In the data rows, 500 means zero.
Here is a table of points, one per row:
[435 464 453 406 430 435 573 366 417 368 624 626 656 351 495 560 630 559
 442 606 325 272 407 326 601 275 562 444 464 596 416 544 640 440 556 502
 622 558 637 466 341 378 578 515 671 681 736 571 610 305 374 487 519 486
 727 638 369 446 461 694 611 766 550 572]
[565 715 316 547 686 718 363 718 698 355 343 690 407 337 682 344 421 429
 549 503 419 405 635 426 357 477 306 579 450 309 382 406 628 330 532 416
 553 573 427 339 788 465 299 642 435 435 343 452 334 597 626 364 427 348
 626 434 452 496 809 286 660 282 553 559]
[621 851 712 493 537 305 647 999 566 324 623 738 520 550 646 552 793 711
 845 773 227 270 315 361 470 373 302 631 648 599 550 347 636 311 505 514
 755 598 561 649 348 729 432 515 610 496 504 580 756 390 296 462 681 381
 374 656 523 551 252 610 566 668 121 708]
[668 423 451 860 561 676 282 459 665 555 697 570 403 917 717 950 442 488
 770 458 430 557 491 333 417 604 502 541 676 499 999 439 502 501 502 447
 434 470 335 399 600 540 385 592 583 433 428 484 566 904 643 528 600 290
 376 375 562 584 523 306 999 448 544 546]
[685 682 723 654 498 254 439 365 649 465 587 571 372 438 437 389 710 301
 573 710 218 448 255 578 385 624 684 733 579 475 586 448 644 337 573 507
 572 636 635 421 692 684 384 515 629 485 423 450 766 501 373 487 660 286
 532 234 503 552 286 539 452 701 339 700]
[341 427 525 470 499 537 555 427 380 278 548 269 589 436 392 397 348 576
 526 296 645 553 625 889 734 438 529 244 597 596 357 560 229 619 465 544
 409 512 307 505 469 478 581 462 311 425 541 445 312 463 594 280 462 785
 343 486 394 466 515 528 642 457 553 362]
[352 403 372 294 404 694 691 347 208 669 339 376 668 645 657 371 555 567
 346 342 637 540 675 678 524 411 435 344 538 611 496 503 456 745 934 262
 341 304 427 524 282 586 583 281 335 596 678 347 333 329 586 293 330 686
 610 730 559 516 474 590 363 440 703 200]
[150 608 331 677 262 460 256 485 353 346 498 556 804 451 513 468 285 274
 488 611 595 268 381 643 709 587 443 449 125 648 695 904 772 430 502 448
 813 229 729 676 438 282 759 803 665 259 741 471 526 192 181 610 388 507
 343 528 081 061 790 855 584 619 290 533]
[591 357 517 867 556 470 825 553 460 786 758 330 436 515 434 385 715 356
 456 498 625 703 590 419 449 457 408 635 389 407 594 389 545 577 289 658
 317 557 674 361 526 657 474 370 598 619 410 862 484 474 539 389 447 571
 548 506 740 613 470 494 317 449 547 610]
[420 494 578 375 453 398 465 668 491 530 415 474 582 703 331 883 512 399
 374 574 389 389 384 549 690 550 437 384 512 568 386 618 393 386 634 451
 568 588 566 438 465 625 561 565 581 623 644 420 575 437 435 595 520 498
 820 609 307 437 432 659 586 655 510 521]
[465 344 410 426 625 576 706 447 508 801 536 565 450 636 373 453 496 507
 523 402 604 427 601 615 467 525 555 447 652 436 353 334 353 516 237 379
 544 505 322 370 272 555 438 353 385 451 591 464 362 507 662 565 305 554
 414 442 513 558 516 393 315 355 713 519]
[616 712 664 506 524 405 407 636 705 546 885 659 391 836 429 503 808 724
 362 821 135 343 188 337 320 683 506 744 690 422 529 382 599 255 598 749
 633 699 631 383 343 332 231 528 595 500 464 746 697 560 446 382 649 178
 425 259 420 605 348 418 544 616 488 642]
[353 538 525 393 269 426 385 432 319 671 292 543 700 358 531 388 306 736
 847 519 515 434 462 648 669 287 492 326 494 644 406 646 537 585 395 620
 506 437 543 508 442 451 700 523 533 844 610 451 632 442 371 545 569 588
 308 464 415 448 399 626 576 703 420 417]
[667 466 620 390 477 391 448 559 569 303 419 364 396 360 482 630 577 332
 367 575 542 812 536 406 397 520 403 684 249 339 369 525 633 484 477 495
 304 600 673 350 403 407 440 665 538 620 300 420 439 549 466 380 649 502
 575 698 641 561 479 447 451 452 501 571]
[606 365 593 626 575 648 442 480 551 706 285 249 466 535 618 673 449 806
 349 357 495 681 634 401 546 617 468 436 466 486 543 595 433 607 483 508
 263 596 391 444 732 447 469 606 428 407 366 402 348 547 604 826 551 509
 567 387 637 475 596 539 333 455 623 356]
[515 813 711 474 319 238 389 524 481 496 513 582 506 520 271 415 430 535
 735 652 498 511 332 533 674 334 860 360 651 540 521 497 316 409 343 884
 590 560 601 448 409 537 579 572 605 450 540 409 790 670 411 659 757 579
 405 501 394 616 272 428 263 679 253 611]
[438 356 591 531 407 448 576 447 403 384 558 624 683 445 593 303 618 314
 336 645 373 334 332 689 633 522 330 466 644 689 599 569 659 558 556 416
 642 450 540 473 390 667 582 648 523 811 767 559 665 438 321 647 524 442
 750 451 383 419 364 639 471 771 516 590]
[393 352 678 478 471 564 675 400 299 465 583 191 577 708 481 620 438 510
 406 282 621 705 639 575 850 633 537 131 502 670 264 602 138 767 459 581
 257 550 345 382 675 293 589 419 306 198 508 484 358 437 595 263 582 798
 592 652 519 516 408 630 511 514 537 224]
[579 528 678 558 504 280 651 420 549 404 419 415 355 341 135 438 641 602
 336 668 590 773 494 428 485 473 576 625 359 274 343 428 450 359 688 909
 359 697 834 479 469 452 424 534 549 324 331 359 542 527 474 628 557 586
 518 535 552 638 363 368 521 421 434 642]
[649 537 362 476 678 655 370 617 718 712 324 622 348 488 683 366 438 467
 615 472 401 486 545 375 404 621 364 574 455 376 565 350 518 413 386 457
 472 564 379 627 689 312 278 542 581 330 338 411 453 761 664 701 497 312
 236 871 541 607 673 323 603 354 591 634]
[622 621 497 405 597 644 566 493 539 447 351 431 435 368 587 468 499 748
 457 398 547 668 609 652 454 402 563 502 499 444 424 491 487 609 304 361
 318 525 448 618 426 287 470 480 554 477 412 999 480 602 619 573 482 483
 347 489 712 567 577 464 449 451 596 478]
[609 564 188 371 769 541 503 549 709 631 402 504 226 494 294 461 440 431
 642 300 409 448 447 440 324 619 424 573 427 270 551 354 215 360 598 345
 603 653 406 502 392 366 355 077 728 327 351 507 563 678 743 256 487 251
 422 298 555 748 644 215 427 400 555 585]
[417 376 298 306 618 732 399 382 591 472 422 726 500 463 635 492 377 585
 478 472 594 373 708 318 252 402 667 564 532 413 457 414 621 373 706 423
 554 370 394 474 535 577 393 528 314 566 427 345 250 491 565 338 210 468
 446 368 467 384 770 385 485 260 579 430]
[424 523 251 791 544 655 649 409 381 551 708 704 539 343 586 462 436 417
 331 313 769 496 776 659 302 266 426 435 774 468 554 264 524 670 264 366
 413 241 278 991 472 806 515 235 140 474 661 406 325 465 661 575 075 641
 667 482 689 537 430 365 375 246 766 351]
[603 334 348 454 629 625 664 493 544 548 566 443 441 447 598 389 533 322
 447 356 609 586 640 584 369 283 972 624 493 443 499 463 543 578 501 530
 451 465 424 562 793 447 496 432 564 458 412 474 443 583 624 507 431 531
 383 439 724 526 661 445 435 430 575 522]
[437 302 514 417 513 543 392 581 443 306 299 488 524 359 494 688 271 584
 549 347 648 542 621 310 488 436 476 339 616 510 652 539 411 655 418 515
 433 362 259 374 430 574 592 486 252 589 528 411 329 484 553 401 344 652
 413 602 552 426 487 509 578 322 616 320]
[674 308 654 337 588 226 483 291 660 560 440 411 199 376 229 487 613 283
 478 630 454 617 353 559 384 632 438 738 277 299 431 454 436 304 402 343
 484 655 690 860 450 307 439 359 696 700 209 549 606 497 442 481 692 457
 467 620 598 628 373 451 384 485 269 660]
[103 537 437 420 008 456 198 376 143 318 565 280 826 581 677 464 220 437
 375 419 685 357 324 269 646 948 334 449 240 969 407 938 683 820 694 370
 790 049 541 379 729 759 974 754 291 422 739 486 458 170 129 778 606 630
 767 248 197 022 629 793 445 600 259 136]
These points spread out most along one direction. Take the direction at right angles to it along which they spread out most. Go by this last direction. How far along it is each point below, from 0 to 99? 50 is the average, and the first point above lies past it. One standard deviation of the points above along it is 16.
[591 357 517 867 556 470 825 553 460 786 758 330 436 515 434 385 715 356
 456 498 625 703 590 419 449 457 408 635 389 407 594 389 545 577 289 658
 317 557 674 361 526 657 474 370 598 619 410 862 484 474 539 389 447 571
 548 506 740 613 470 494 317 449 547 610] : 45
[565 715 316 547 686 718 363 718 698 355 343 690 407 337 682 344 421 429
 549 503 419 405 635 426 357 477 306 579 450 309 382 406 628 330 532 416
 553 573 427 339 788 465 299 642 435 435 343 452 334 597 626 364 427 348
 626 434 452 496 809 286 660 282 553 559] : 43
[622 621 497 405 597 644 566 493 539 447 351 431 435 368 587 468 499 748
 457 398 547 668 609 652 454 402 563 502 499 444 424 491 487 609 304 361
 318 525 448 618 426 287 470 480 554 477 412 999 480 602 619 573 482 483
 347 489 712 567 577 464 449 451 596 478] : 39
[616 712 664 506 524 405 407 636 705 546 885 659 391 836 429 503 808 724
 362 821 135 343 188 337 320 683 506 744 690 422 529 382 599 255 598 749
 633 699 631 383 343 332 231 528 595 500 464 746 697 560 446 382 649 178
 425 259 420 605 348 418 544 616 488 642] : 76
[352 403 372 294 404 694 691 347 208 669 339 376 668 645 657 371 555 567
 346 342 637 540 675 678 524 411 435 344 538 611 496 503 456 745 934 262
 341 304 427 524 282 586 583 281 335 596 678 347 333 329 586 293 330 686
 610 730 559 516 474 590 363 440 703 200] : 29
[103 537 437 420 008 456 198 376 143 318 565 280 826 581 677 464 220 437
 375 419 685 357 324 269 646 948 334 449 240 969 407 938 683 820 694 370
 790 049 541 379 729 759 974 754 291 422 739 486 458 170 129 778 606 630
 767 248 197 022 629 793 445 600 259 136] : 63
[393 352 678 478 471 564 675 400 299 465 583 191 577 708 481 620 438 510
 406 282 621 705 639 575 850 633 537 131 502 670 264 602 138 767 459 581
 257 550 345 382 675 293 589 419 306 198 508 484 358 437 595 263 582 798
 592 652 519 516 408 630 511 514 537 224] : 33
[417 376 298 306 618 732 399 382 591 472 422 726 500 463 635 492 377 585
 478 472 594 373 708 318 252 402 667 564 532 413 457 414 621 373 706 423
 554 370 394 474 535 577 393 528 314 566 427 345 250 491 565 338 210 468
 446 368 467 384 770 385 485 260 579 430] : 35
[667 466 620 390 477 391 448 559 569 303 419 364 396 360 482 630 577 332
 367 575 542 812 536 406 397 520 403 684 249 339 369 525 633 484 477 495
 304 600 673 350 403 407 440 665 538 620 300 420 439 549 466 380 649 502
 575 698 641 561 479 447 451 452 501 571] : 52
[649 537 362 476 678 655 370 617 718 712 324 622 348 488 683 366 438 467
 615 472 401 486 545 375 404 621 364 574 455 376 565 350 518 413 386 457
 472 564 379 627 689 312 278 542 581 330 338 411 453 761 664 701 497 312
 236 871 541 607 673 323 603 354 591 634] : 43
